Here are some points:
[-11 -6 127 53 -10 -13 -8 -2]
[-12 -23 14 75 65 -7 -12 -11]
[-7 -12 127 56 -8 -9 -6 -6]
[39 -29 -94 -54 -28 10 19 40]
[-17 -25 115 105 28 -17 -4 2]
[-13 -17 127 97 23 -7 -4 6]
[96 127 -65 -51 -30 -15 -5 -40]
[-13 -27 38 90 52 -6 -1 -5]
[-86 -21 127 96 12 -13 -7 -3]
[76 121 -36 -49 -28 -18 -3 -14]
[-18 -24 127 110 32 -14 -10 -4]
[24 47 59 -12 -27 -15 -2 -4]
[-16 -29 127 93 12 -10 -10 -11]
[-7 -1 127 30 -18 -11 4 -1]
23 more points follow, each with its number after it:
[10 26 98 5 -29 -12 -13 -4] 0
[-16 -30 -76 -18 36 13 -2 -7] 1
[79 103 -18 -40 -39 -16 -7 -73] 2
[-16 -33 -31 35 65 -1 -16 -11] 3
[-16 -22 -59 13 55 -115 -3 -2] 4
[55 82 0 -44 -27 -14 2 -2] 5
[-19 -30 -94 -59 -32 -6 -6 8] 6
[57 103 0 -42 -29 -9 -8 -5] 7
[-16 -30 -101 -61 -35 -12 -2 9] 8
[-18 -26 -102 -58 -35 -8 3 10] 9
[-16 -33 -74 -9 44 3 -7 -4] 10
[-15 -24 127 97 18 -13 13 -10] 11
[18 45 70 -9 -31 -8 -4 -7] 12
[-15 -16 -70 -7 50 1 3 -4] 13
[18 37 89 -8 -28 -12 -14 -6] 14
[-6 -28 -93 -52 -25 -10 3 3] 15
[-20 -34 -65 17 58 -13 -7 -6] 16
[-17 -25 -97 -57 -37 -6 -7 6] 17
[-8 -28 -93 -61 -27 -103 -2 15] 18
[-10 -25 127 85 -5 -19 2 -2] 19
[39 62 27 -25 -26 -8 -7 -6] 20
[15 22 100 8 -23 -12 -5 -11] 21
[-19 -13 127 90 5 -8 -11 -12] 22
Which of these numbered points is nearest to each point below by angle, seen from the average point of the first points? Its number follows each.
[-18 -24 10 69 56 -14 -7 -10] > 3
[14 27 101 5 -26 -5 -20 2] > 0
[-8 -23 52 88 60 -14 -4 -13] > 3
[-15 -28 -95 -40 21 36 4 -6] > 1
[-10 -20 75 101 30 -11 -5 -6] > 11
[115 127 -59 -55 -31 -12 -3 0] > 5
[-18 -26 -13 49 67 -57 1 -7] > 4
[-13 -38 -70 5 54 -2 -12 -5] > 10
[-24 -31 -40 27 60 -9 -14 -3] > 16
[-21 -29 -87 -33 28 19 4 2] > 1
[-33 -6 127 47 -9 -11 -6 -2] > 22
[-4 -1 127 48 -13 -13 -2 -1] > 19
